(in the rows, 100 means zero)
One turn moves each row of this set onto another row. After a few examples, where does it send each row asked below?
z_377: [92 88 82 85 94 60 113 129 75 97 95 129 100]
z_272: [101 75 103 91 96 81 104 111 116 114 111 117 102]
z_238: [109 103 95 101 103 88 103 135 100 114 112 127 67]
z_406: [112 102 101 83 101 88 103 136 91 121 105 124 83]
z_992: [97 97 87 128 104 99 103 101 77 103 105 121 80]
z_873: [102 105 108 97 113 103 105 133 98 120 108 126 80]
z_528: [72 84 76 114 106 83 84 119 94 115 72 136 105]
z_509: [72 94 108 96 119 97 117 122 80 102 94 130 111]
z_30: [77 94 67 124 102 79 91 117 88 108 77 137 106]
z_324: [87 107 116 100 124 88 115 119 100 111 112 139 91]
z_78: [73 83 74 115 104 80 83 119 94 114 73 135 103]
z_550: [73 95 76 121 107 88 92 117 87 111 75 136 113]
z_812: [99 96 99 104 104 105 103 101 66 113 95 116 102]
z_691: [95 77 106 101 102 89 105 110 121 113 113 119 100]
z_909: [74 83 74 113 104 81 84 119 93 114 73 135 105]
z_54: [98 104 95 104 108 63 112 122 102 104 118 139 75]
z_904: [100 75 98 102 96 80 104 111 121 110 116 120 93]
z_781: [111 93 80 105 88 81 101 105 67 107 99 117 88]
z_259: [102 102 107 76 106 67 112 124 89 114 107 135 98]
z_570: [80 93 71 113 101 79 91 118 83 111 73 135 115]
z_454: [76 94 84 124 110 78 117 124 93 88 108 134 79]

z_78 moves to z_528
z_454 moves to z_509
z_570 moves to z_30
Now these:
z_238 moves to z_873
z_781 moves to z_992
z_259 moves to z_54
z_272 moves to z_904

One turn moves each row of this set onto another row. After a few examples, where does it send each row asked below?
z_968: [108 108 99 120 81 89 110 87 85 100 129 93 102 95 111 117 84 93 88 108 107 126 125 104 82 113 86 103 109 102 98 120]
z_92: [95 100 76 114 84 72 96 93 104 97 99 92 103 107 105 97 95 103 100 111 94 77 107 115 103 141 94 95 89 111 114 106]
z_633: [106 99 86 100 93 74 79 99 103 92 98 108 111 98 99 110 98 90 90 109 108 84 105 97 100 130 112 120 111 122 136 106]
z_684: [96 110 88 120 122 105 84 110 91 85 104 96 120 99 88 103 84 89 107 127 83 103 128 89 102 106 98 89 93 81 90 96]
z_784: [92 81 93 114 116 96 114 91 98 105 102 85 109 68 78 104 100 100 73 127 90 84 108 88 92 97 103 89 116 110 85 128]
z_4: [92 110 104 107 95 90 103 99 105 121 117 86 84 112 85 118 94 92 63 97 90 101 101 97 88 114 132 103 116 123 110 120]
z_101: [85 103 107 104 95 91 103 102 115 79 91 104 116 91 111 113 90 105 98 107 101 90 99 130 104 113 99 103 75 89 113 104]
z_134: [99 102 120 87 92 92 129 105 113 99 107 95 82 103 88 118 92 108 102 103 96 96 107 113 107 103 108 95 89 117 92 123]
z_351: [113 118 88 105 92 85 74 92 99 89 103 81 117 113 93 102 98 119 69 102 102 89 121 95 113 116 119 111 93 93 110 94]
z_171: [96 81 95 114 96 87 124 109 131 104 113 76 114 88 88 109 107 112 63 105 109 104 109 101 84 87 117 87 82 100 95 106]
z_299: [96 92 113 90 101 94 120 108 119 81 93 96 94 101 100 123 89 110 101 98 97 94 109 118 113 106 108 99 75 105 93 119]
z_334: [108 110 97 106 95 73 100 103 101 115 113 97 87 98 82 115 119 91 60 132 91 109 100 106 96 94 102 101 103 125 104 91]
z_537: [102 111 95 120 112 119 104 106 92 108 124 84 99 83 70 84 81 97 87 102 102 88 123 83 82 110 119 94 106 106 98 123]
z_132: [102 102 99 100 118 89 92 130 103 88 130 118 121 87 90 119 101 85 83 129 102 90 117 82 92 112 109 98 98 105 109 91]
z_844: [94 90 94 115 95 102 118 109 127 101 121 83 112 77 79 99 102 114 66 113 104 112 127 100 83 81 120 89 90 100 93 107]
z_495: [109 96 106 119 102 112 108 107 97 99 112 85 99 85 70 105 98 106 85 117 101 103 111 109 86 64 96 105 97 86 74 112]
z_228: [94 94 79 126 104 89 73 114 108 98 99 113 116 89 89 119 112 82 57 133 95 101 114 92 96 85 93 104 100 106 107 104]
z_175: [114 89 97 140 96 76 88 112 120 96 93 89 112 93 102 96 69 90 93 106 97 96 119 93 98 90 123 90 124 101 106 111]
z_648: [94 70 108 111 96 79 122 109 127 111 97 86 101 96 89 114 96 110 74 99 112 95 98 118 110 100 115 108 90 100 98 103]
z_848: [105 109 97 107 98 107 91 108 106 119 86 89 84 111 88 121 96 96 93 95 82 75 93 110 84 91 104 97 91 84 105 122]
z_523: [115 119 120 129 90 90 104 104 100 86 109 102 88 97 106 106 72 86 82 103 109 116 106 117 111 100 100 103 109 101 109 111]
z_474: [87 83 79 127 103 92 73 114 107 98 100 111 123 88 89 110 105 87 63 134 99 102 116 94 91 83 90 100 105 107 105 104]
z_405: [103 111 98 107 105 105 94 110 110 119 88 83 80 115 86 115 99 91 97 96 88 85 86 111 78 95 105 102 94 89 106 120]
z_757: [114 110 111 89 90 83 110 95 95 101 120 88 82 98 79 101 90 103 106 100 95 78 104 102 98 102 116 112 100 81 114 124]
z_269: [112 87 102 139 90 81 96 108 118 103 101 89 100 91 91 97 68 102 89 100 101 99 120 104 99 72 119 95 124 104 97 112]
z_378: [110 95 102 111 107 107 104 104 97 98 117 79 99 80 75 106 99 104 84 122 97 99 116 106 86 68 92 112 95 87 73 111]
z_989: [98 71 93 128 90 92 104 124 109 111 120 107 106 88 74 111 110 120 83 100 118 97 102 91 75 105 112 94 83 114 98 118]
z_721: [83 85 97 119 117 92 111 85 104 113 113 82 107 72 70 103 105 98 79 128 87 89 111 98 93 104 97 98 116 107 85 127]
z_817: [96 85 90 139 98 112 91 129 118 105 118 103 116 97 84 112 114 103 85 119 122 95 107 94 90 123 100 95 81 113 115 117]
z_938: [82 83 98 108 117 93 111 91 103 112 106 75 112 69 82 111 112 99 78 124 91 86 110 96 91 102 97 97 119 103 85 129]
z_690: [101 93 85 114 92 108 92 102 105 87 113 117 130 91 91 95 99 119 89 111 115 89 113 102 88 126 82 92 79 101 111 124]
z_86: [103 93 89 95 105 84 101 99 91 91 97 66 105 101 87 111 110 77 101 134 91 103 107 100 103 98 90 115 88 92 90 97]
z_231: [99 87 77 137 99 116 80 131 116 92 104 101 119 103 90 106 109 89 86 125 110 102 114 93 94 117 105 101 81 105 117 110]
z_614: [99 97 97 103 122 91 93 121 98 93 137 122 107 82 93 121 106 79 79 124 109 94 119 89 95 111 113 99 90 105 111 91]
z_640: [98 102 88 104 110 81 86 94 109 100 94 86 110 122 104 127 95 90 79 116 80 109 110 114 103 114 105 100 114 108 96 83]
z_918: [110 105 83 103 93 76 78 96 101 95 97 102 108 96 93 109 105 90 85 107 109 74 106 99 102 126 114 115 118 121 133 107]
z_437: [107 117 95 111 88 109 85 108 112 103 116 110 94 91 69 93 107 108 71 115 94 82 120 97 99 102 127 112 117 125 116 122]
z_460: [99 97 93 101 116 100 92 122 94 87 132 126 113 86 87 122 97 82 81 124 101 92 122 90 96 107 114 101 90 114 106 88]
z_855: [109 104 87 119 84 82 102 91 86 88 121 94 115 92 109 113 85 88 91 113 112 121 119 98 81 123 83 107 112 102 114 115]
z_233: [95 103 76 96 95 107 90 106 100 85 106 89 106 91 80 85 90 86 108 113 90 72 126 91 89 97 117 112 95 81 111 119]
z_741: [113 117 95 108 92 84 70 89 107 100 116 83 114 112 93 103 103 113 78 98 104 90 124 109 111 121 112 121 92 91 108 93]
z_637: [118 112 108 94 84 78 117 90 95 101 120 89 85 99 79 100 87 104 102 92 98 88 99 105 99 107 116 116 97 85 111 118]
z_811: [122 115 94 113 95 89 70 87 102 93 111 88 112 107 90 103 100 119 72 102 103 83 121 101 115 119 121 113 87 95 105 93]
z_453: [112 114 112 134 97 105 98 104 102 88 102 106 92 87 110 101 71 84 72 106 110 120 117 110 106 92 106 94 110 103 104 116]
z_191: [116 79 94 119 88 81 99 114 103 112 115 90 117 113 99 121 81 86 116 107 98 107 122 85 82 110 101 107 122 103 106 123]
z_103: [100 104 96 113 98 109 94 97 100 120 89 89 72 110 87 118 96 91 92 92 86 87 96 116 87 88 110 104 89 92 103 124]
z_841: [91 99 79 117 87 85 95 95 107 93 108 107 106 93 102 97 92 116 100 109 101 76 118 121 104 138 91 91 82 102 112 112]
z_750: [109 74 86 125 91 89 93 118 104 104 110 97 120 103 91 120 80 90 106 112 103 110 125 78 77 94 100 104 120 105 107 129]

z_231 moves to z_844
z_495 moves to z_637
z_86 moves to z_233
Now these:
z_784 moves to z_103
z_4 moves to z_640
z_848 moves to z_811
z_918 moves to z_228
z_351 moves to z_460
z_453 moves to z_968
z_690 moves to z_989
z_750 moves to z_269
z_299 moves to z_841

